Some points, each followed by its number:
np.array([0.931, 0.652, 0.534, -0.063, -0.960, -0.374, 0.655, -1.128,
          -0.983, 0.979, -0.235, 0.776, -0.252, 1.993, -0.868, -0.159,
          -0.066, -0.171, -1.311, -0.428]) 0
np.array([-1.288, 0.267, -0.751, -1.868, 1.082, 0.176, -0.043, 0.679,
          1.866, -0.623, -0.856, 0.354, 0.483, 0.084, 1.521, 1.177,
          -1.436, 0.303, 1.641, 0.184]) 1
np.array([-0.955, -0.379, 1.660, -0.013, -0.585, -1.749, 0.866, -0.717,
          -1.470, -1.691, 1.054, 0.623, 1.601, 0.436, 0.583, 0.794,
          0.211, 0.341, 0.449, -0.833]) 2
np.array([1.379, 1.134, 1.471, -0.419, -0.775, 0.949, -1.357, 0.043,
          -1.584, -0.664, 1.317, 0.716, 0.246, -0.985, 1.895, 0.271,
          1.349, 0.610, 1.101, 1.162]) 3
np.array([0.537, 0.184, 0.242, 0.482, -0.077, 0.360, -0.075, 0.415,
          -0.931, 0.563, -0.424, 0.335, -0.212, -1.097, -0.284, -0.876,
          -0.570, -0.648, -2.461, -0.172]) 4
np.array([1.155, -0.462, 0.609, -0.567, 0.105, -1.656, -1.025, 0.490,
          -2.671, 0.533, 0.321, 0.274, 1.159, 1.062, 0.764, 0.908,
          -0.653, -0.004, -1.985, 0.236]) 5
np.array([0.493, 0.141, 0.471, -1.037, -0.590, 0.812, -0.467, 2.213,
          -1.208, 0.867, 0.296, -0.123, -1.022, 0.884, -0.211, 0.513,
          1.122, -1.403, -2.057, 1.116]) 6
np.array([0.856, 0.137, -3.503, -0.362, 0.391, 1.920, -0.502, 3.441,
          2.280, 1.953, 0.225, -0.049, -2.412, 0.419, 0.264, -0.410,
          0.445, -2.649, -2.220, 1.281]) 7
np.array([-1.010, 0.440, -0.613, 1.157, -1.284, -0.558, -0.332, 2.350,
          1.075, -0.580, 1.566, -0.487, 0.986, 0.085, 0.011, 0.619,
          0.332, -0.952, 2.021, 0.966]) 8
np.array([-1.051, 0.010, -0.139, -2.593, -0.267, 0.373, -0.486, 1.121,
          -0.233, -0.351, -0.685, 0.318, 0.269, 0.416, 0.652, -0.111,
          -0.295, -0.210, -1.367, 0.077]) 9
np.array([-1.308, 0.408, -2.859, -0.648, 0.961, 3.108, 0.119, 0.060,
          3.051, -1.088, -0.221, -1.157, -0.361, -0.718, 0.446, -0.548,
          0.467, -0.006, 3.625, 1.466]) 10
np.array([-0.401, -0.705, 1.881, 0.698, 0.476, -1.417, 0.828, -1.119,
          -0.937, -0.959, 1.245, 0.480, 2.270, 0.531, 1.068, 0.633,
          -0.575, 0.987, 0.210, -1.348]) 11
np.array([-1.831, -0.435, -2.861, -0.639, -0.080, -1.525, -1.604, 0.441,
          -0.887, 0.361, 1.057, -1.076, 0.830, -1.374, 0.333, 1.277,
          0.476, -0.018, -2.025, -0.797]) 12
np.array([-1.405, -0.525, -1.031, 0.120, 0.259, 1.397, 1.936, -0.907,
          0.938, 0.163, -1.208, -1.211, -0.588, -0.053, -1.276, 0.385,
          -0.014, -0.104, 0.604, -0.437]) 13
np.array([-1.282, -0.836, -0.877, 1.160, 1.914, 1.030, 1.456, 0.884,
          2.258, 0.836, 0.871, 1.362, -0.100, -1.527, 1.011, -1.609,
          -0.159, 0.786, -0.461, -0.539]) 14
np.array([-0.098, -0.689, 0.393, 0.829, 0.813, -0.690, 1.330, 0.134,
          1.014, 1.394, -0.049, 0.691, -0.031, 0.936, -0.165, 0.633,
          0.089, -0.517, -0.002, -1.498]) 15
np.array([-1.461, -0.589, 0.107, -0.567, -0.150, -0.330, -0.538, -1.842,
          -0.166, -0.004, 1.355, 0.673, 2.864, 0.689, 2.050, -1.875,
          1.297, 0.893, -2.437, -1.503]) 16
np.array([-0.558, -0.231, 0.037, -0.234, -0.224, 1.347, -0.593, 0.962,
          -0.397, -1.100, -0.420, 0.406, -1.034, -0.217, -0.377, -0.376,
          0.264, 0.567, 0.179, 0.860]) 17
np.array([-0.399, -0.955, 1.028, 1.466, -0.477, -0.278, 1.217, 1.115,
          0.265, -0.216, 0.305, -0.002, -0.066, 0.839, -0.252, -0.009,
          -0.400, -0.958, 0.306, 0.181]) 18
np.array([0.264, -0.059, 0.203, -0.168, 0.104, 0.486, 0.473, 0.216,
          0.043, 0.799, 0.308, 0.313, -0.192, -0.412, 0.115, -0.252,
          0.208, 0.200, -1.159, -0.034]) 19
np.array([-0.130, 0.708, 0.265, 0.601, 0.555, 0.058, -0.352, 0.115,
          0.929, -0.318, -0.271, 0.420, -0.808, -0.270, 0.545, 0.423,
          -0.098, 0.822, 0.977, 0.141]) 20
np.array([-0.458, 0.739, -1.449, -1.325, -0.518, 1.796, -1.063, 0.349,
          -0.682, -0.843, -0.120, -1.159, -1.041, -0.556, -0.475, -1.496,
          2.100, 1.119, -0.113, 2.799]) 21
np.array([0.113, -0.277, 0.773, 1.739, 0.480, -0.457, -0.555, 0.564,
          0.853, -1.058, -0.938, -0.687, 0.454, -2.116, 0.297, 1.161,
          -0.955, -0.869, 1.529, -0.206]) 22
np.array([-0.608, -1.947, 1.183, 1.673, 0.809, 0.427, -1.092, 2.892,
          -0.241, -1.452, -0.613, 0.904, -0.203, -1.692, 0.684, -1.101,
          -1.353, 0.176, -0.882, 1.152]) 23
np.array([0.913, -0.166, -0.722, -0.526, 0.557, 1.012, -0.707, 1.268,
          1.310, 0.588, -0.698, 0.172, -0.992, 0.076, -0.178, -0.299,
          -0.286, -0.531, -1.150, 0.317]) 24
np.array([-0.311, -0.270, 1.259, -0.522, -0.066, 0.949, 0.948, 0.605,
          -1.331, -1.055, -2.151, 0.349, -1.042, 0.354, -0.183, 1.141,
          -0.148, 0.703, 0.801, 0.387]) 25
New points follow, each followed by the numbers of its three nearest points above by angle, nearest first.
np.array([0.447, 0.904, -2.480, -1.017, 0.578, -0.132, -0.785, 0.568,
          1.665, 0.225, 0.120, -1.175, -0.741, 0.175, 0.265, 0.783,
          -0.128, 0.088, 0.917, 0.091]) ~ 10 1 7
np.array([0.199, 0.469, -0.545, -1.504, -0.466, -0.835, -0.762, 1.086,
          -0.743, 0.190, -0.314, -0.771, -0.677, 0.303, 0.017, 1.974,
          0.674, -0.858, 1.001, 0.720]) ~ 6 8 9
np.array([1.905, 1.060, -0.001, -0.372, 0.182, -0.397, -0.232, -0.140,
          0.244, 0.585, -1.187, -0.324, -1.218, -0.599, -0.272, -0.506,
          -1.016, 0.164, -0.806, 0.339]) ~ 24 4 0
np.array([0.112, 0.355, 0.836, 1.327, -0.553, -0.168, 0.249, 0.574,
          -0.929, -0.422, 1.084, 0.436, 0.233, -2.130, 0.084, 1.028,
          -0.222, 2.265, 1.943, 1.995]) ~ 3 20 22
np.array([-0.139, 0.359, 0.617, -0.506, -0.194, 0.181, -0.303, -0.361,
          -0.460, 0.551, 0.199, -0.562, -0.466, 0.465, -0.798, -0.148,
          1.251, -0.370, -0.112, 0.064]) ~ 6 0 21
np.array([-0.678, 0.286, 0.713, -0.620, -0.478, 1.136, 1.034, 0.572,
          -1.427, -0.499, -1.044, 0.454, -0.676, 0.613, -0.832, 0.887,
          -0.054, 0.613, 0.332, 0.740]) ~ 25 17 6
np.array([0.843, 1.225, 0.082, -0.855, -0.437, -0.988, -1.440, 0.131,
          0.550, -0.643, -0.345, -0.264, 0.339, 0.518, 0.376, 0.336,
          -0.383, -0.211, 1.461, -0.216]) ~ 1 20 8
np.array([0.875, 0.586, -0.025, -0.617, -1.013, 0.380, -2.051, 0.318,
          -0.042, -0.665, -0.557, -0.759, -1.118, -0.741, -0.073, -0.964,
          0.249, -0.384, 0.185, 0.976]) ~ 21 17 3
np.array([0.161, -0.174, -0.017, 0.236, -0.638, -0.611, -0.991, 1.183,
          -1.987, 0.681, -0.622, -0.612, 0.421, -0.788, -0.170, 0.531,
          0.680, 1.107, -1.567, 1.666]) ~ 5 6 4
np.array([-0.923, -1.255, -0.271, 1.401, 0.989, 0.372, 1.203, 1.786,
          0.935, 0.361, -1.203, -0.543, -0.553, -1.239, -0.768, 1.324,
          -0.841, -0.996, -0.235, 0.191]) ~ 22 13 18
np.array([0.045, 0.737, 0.439, 0.048, 0.464, 1.578, 0.711, -1.653,
          -0.256, -0.399, 0.894, 1.171, 0.121, -0.981, 1.027, -1.874,
          -0.490, 1.609, 0.869, 1.138]) ~ 3 14 10
np.array([-0.368, 0.469, -0.598, 0.198, -0.549, -0.218, -0.388, -0.143,
          0.330, 0.122, -0.731, -1.176, -0.028, 0.401, -0.695, 0.336,
          0.163, -1.527, 0.324, -0.228]) ~ 13 8 7
np.array([0.382, -0.228, 3.426, 0.586, -2.333, 1.669, -0.332, 1.201,
          -2.427, -2.159, 0.616, 0.548, -0.204, 0.277, -0.493, -2.475,
          1.017, 0.954, -0.419, 0.765]) ~ 17 3 23
np.array([0.640, -0.481, 0.655, 0.942, 0.323, 0.721, 0.492, -0.628,
          1.401, -0.411, -0.567, 1.111, 0.376, -0.174, -0.661, -1.449,
          -1.255, -0.379, 0.419, -0.591]) ~ 14 18 15
np.array([0.554, 0.519, 0.549, 0.541, 0.483, 0.949, 0.297, -0.691,
          -0.351, -0.360, 0.746, 0.547, -0.004, -0.793, 0.216, -1.608,
          0.623, -0.854, -0.472, 0.057]) ~ 4 19 3
np.array([1.046, 2.110, 1.216, -1.014, -0.850, 1.953, -1.757, 0.056,
          -1.696, -1.296, 1.908, -0.463, 0.208, -0.974, 1.977, 0.168,
          2.400, 1.318, 2.524, 1.827]) ~ 3 21 17
np.array([-1.122, -0.394, -0.524, -0.022, 0.331, -0.585, -0.246, -0.595,
          -0.590, 1.031, -0.666, -0.783, 0.372, 0.075, -0.574, 0.990,
          0.452, -0.815, -1.319, -1.041]) ~ 12 15 5
np.array([0.059, 0.226, 0.564, -0.787, -0.035, -0.052, 0.212, -0.082,
          -0.432, -0.613, -0.160, -0.056, -0.333, 0.677, -0.457, -0.273,
          0.530, -1.055, -0.154, 0.282]) ~ 6 0 9
np.array([-0.863, -0.370, -1.231, 0.117, 0.768, -0.463, -0.055, -1.191,
          0.315, 1.729, -0.763, -1.107, -0.001, -0.558, -0.250, 1.257,
          -0.023, -1.000, -0.820, -1.286]) ~ 12 13 15
np.array([-0.975, -0.985, 1.356, 0.087, 0.375, -1.096, -0.206, 2.404,
          -1.397, -0.200, -0.328, 1.342, -0.558, -0.316, 0.809, 1.403,
          -0.427, 0.547, -0.423, 1.051]) ~ 23 25 5
np.array([0.632, 0.486, -0.481, 0.306, -0.221, 0.394, 0.943, -0.278,
          0.027, 0.437, 1.621, 0.559, -1.154, 1.147, -0.373, -0.844,
          1.580, -0.242, 0.129, -0.383]) ~ 0 19 7
np.array([-0.383, -1.216, -0.338, 0.237, 0.334, -1.414, 3.165, 0.118,
          -0.109, 1.853, -3.367, -0.885, -1.838, 0.237, -2.147, 3.500,
          -0.950, 0.198, 1.025, -1.155]) ~ 13 15 25
np.array([0.096, -0.589, 0.580, 0.628, 0.114, -0.750, -0.471, -1.806,
          -0.814, 0.564, -1.594, -0.854, 0.537, -0.216, -1.050, -0.423,
          -0.035, -1.135, -1.545, -1.177]) ~ 4 0 5
np.array([-0.204, 0.232, -0.199, -1.005, -0.020, -0.111, 0.054, 0.051,
          -1.318, 0.439, -0.631, 0.041, -0.424, 0.324, 0.346, 0.838,
          -0.029, 1.123, -1.701, 0.633]) ~ 5 9 6
np.array([-0.342, -1.161, 1.401, 0.392, -0.325, 1.317, 0.154, 1.254,
          -0.336, -0.907, -0.535, 0.742, -0.402, 0.140, -0.947, -1.287,
          -0.146, 0.010, -1.246, 0.017]) ~ 23 17 4
np.array([-0.179, -0.601, -0.466, 1.383, 0.720, -0.903, -0.557, 1.653,
          0.435, 0.415, -1.237, -0.748, -1.064, -0.134, -1.758, 0.366,
          -1.788, -1.374, -1.265, 0.309]) ~ 24 7 23
np.array([0.234, 0.398, 0.051, 0.753, 0.393, -0.240, -0.231, 0.226,
          0.683, -1.422, 0.346, 0.516, -0.109, -0.063, 0.091, -0.702,
          0.668, 0.440, 1.255, 0.443]) ~ 20 10 8
np.array([-1.826, 0.196, -1.114, -0.499, -0.697, -0.229, 1.130, 1.367,
          -1.485, 0.930, -2.058, -1.132, -1.637, 1.665, -2.203, 2.629,
          0.578, 0.517, 0.082, 0.590]) ~ 25 13 6
np.array([-0.644, -1.103, 0.632, 1.840, 1.128, 0.385, 1.993, -0.382,
          -0.017, 0.910, -0.399, 0.546, 0.085, -1.330, -0.514, 0.108,
          -0.376, 0.806, -0.522, 0.102]) ~ 14 15 13
np.array([0.328, 0.119, -0.671, -1.683, -1.103, -0.210, -3.070, -1.214,
          0.535, -1.595, 0.069, -0.935, 1.412, 1.150, -0.725, -2.661,
          0.540, -0.988, -1.356, -0.495]) ~ 16 9 21
np.array([-1.140, 0.302, 0.878, 0.660, -1.343, 1.238, -1.792, 0.024,
          -1.717, -0.974, 2.372, -0.187, 0.584, 1.221, -0.318, -2.328,
          1.820, -0.351, -0.587, 0.328]) ~ 16 21 3
np.array([-1.203, -0.800, 0.779, 0.431, 0.094, -0.314, -0.432, -0.435,
          0.197, -1.255, -1.012, 0.219, 1.631, -0.599, -0.299, -0.186,
          -1.035, 1.089, 0.199, -0.596]) ~ 11 2 22
np.array([0.394, -0.355, 0.333, 1.647, -0.568, -1.082, -0.315, -0.926,
          1.459, 0.120, 1.902, -0.197, 2.242, -1.308, 0.856, -1.498,
          -0.053, -1.511, -0.128, -1.100]) ~ 16 11 22
np.array([-1.087, -0.975, -0.245, 0.386, 0.274, -0.824, 0.004, 1.374,
          0.883, -0.500, -1.190, -0.698, -0.029, -1.620, 0.306, 1.221,
          -0.734, 0.419, -0.057, -0.019]) ~ 22 23 1
np.array([-0.831, -0.735, -0.411, -0.400, -0.204, -0.324, 0.583, -1.702,
          -0.146, 0.249, 1.654, 1.055, 2.049, 0.205, 1.657, -1.407,
          0.244, 0.734, -2.324, -1.106]) ~ 16 11 19
